In the rows, 128 means zero.
Rotation paths and how fast each direction turns (degrees each step)
Each turn is a multiple of 5 degrees from 10 to 175, or 0.
Each row of a path follows its step; steps can be skipped.

step 0: [130 124 141 117 130 128 130 124 127 125 133 119 139 116 126 119 145 131
 131 128 136 137 117 140 141 128 128 122 121 124 136 132 130 129 136 118
 130 130 122 125 143 126 130 117 107 137 119 134 131 127 128 140 124]
step 1: [135 134 121 134 126 131 132 124 133 142 125 118 143 133 121 126 120 130
 135 130 128 130 131 129 137 131 128 126 129 113 134 117 126 111 123 117
 125 129 118 136 122 137 127 128 141 123 111 116 112 126 140 139 129]
step 2: [141 125 131 123 137 130 136 132 124 113 146 128 133 129 119 124 121 134
 130 125 133 132 123 140 129 133 135 126 132 134 128 115 122 129 151 128
 138 123 125 129 140 141 143 128 128 131 131 132 122 125 131 124 141]
step 4: [134 127 120 131 134 132 131 144 119 141 123 125 129 120 140 130 122 137
 126 130 137 127 109 143 134 139 127 126 132 134 129 118 127 132 125 129
 146 119 123 128 135 132 136 120 141 125 110 120 125 130 120 132 131]
step 5: [133 137 130 131 138 128 109 136 139 136 138 135 141 132 125 119 124 132
 137 130 119 135 123 120 123 119 136 131 140 133 132 136 125 119 150 127
 132 124 124 129 117 127 130 118 134 128 121 138 133 120 134 118 130]
step 6: [128 129 146 131 121 120 130 128 130 131 112 128 127 118 123 123 120 120
 128 121 136 120 113 139 140 130 131 117 134 134 130 121 130 131 128 127
 133 123 133 118 128 124 125 123 125 143 118 135 119 105 119 125 127]
step 7: [135 136 129 124 138 127 141 136 126 143 124 115 147 124 125 127 124 143
 124 126 136 126 125 120 135 115 130 128 135 122 128 128 131 122 133 121
 127 132 125 137 121 117 135 125 135 126 117 138 145 136 121 137 129]
step 8: [137 131 132 134 133 116 131 124 135 131 129 125 135 133 129 126 116 112
 132 123 121 121 113 133 134 122 140 127 122 118 118 126 133 126 140 132
 151 137 143 136 127 134 130 129 135 126 128 126 116 120 136 121 136]
step 9: [127 122 143 113 125 125 132 135 127 129 124 116 141 121 117 148 119 128
 119 120 121 136 135 135 128 130 143 120 135 137 127 133 116 131 136 125
 125 124 128 132 121 127 131 132 139 142 131 137 131 133 118 125 123]
step 10: [120 125 118 127 126 125 131 140 137 137 118 118 140 130 140 139 141 127
 138 132 134 128 112 139 137 115 126 126 127 121 129 132 131 127 132 134
 144 133 127 139 139 119 117 133 121 138 121 129 125 135 128 125 131]
step 11: [126 126 120 118 137 124 124 127 136 134 128 135 133 134 135 137 120 123
 131 122 112 131 130 128 139 127 137 123 134 121 136 114 129 124 132 130
 125 113 135 135 128 134 129 116 157 129 124 122 133 126 129 122 117]
Speeds:
[128 125 126 127 127 127 126 123 129 129 128 132 132 131 128 125 132 129
 128 128 130 129 125 126 128 128 130 124 131 125 125 131 129 129 127 129
 130 129 131 128 127 130 123 127 127 126 129 131 124 128 129 127 124] : 145
[133 130 127 129 130 128 128 131 130 124 127 128 129 128 126 126 127 127
 125 130 125 126 126 130 125 126 129 131 129 130 129 128 127 129 127 126
 129 126 129 132 126 131 127 127 131 126 131 126 128 127 136 128 124] : 110
[126 130 130 134 127 130 130 128 130 130 126 126 127 127 132 129 126 128
 132 126 127 125 130 130 130 129 125 130 130 127 125 131 129 125 127 129
 129 126 127 130 128 128 123 129 127 126 130 129 122 126 131 126 132] : 160
[131 128 126 129 126 128 128 131 130 127 131 131 126 128 127 126 126 130
 129 124 127 131 128 127 128 128 129 134 129 122 124 127 129 126 131 131
 127 128 132 129 131 130 129 126 128 129 128 126 131 128 128 122 128] : 120
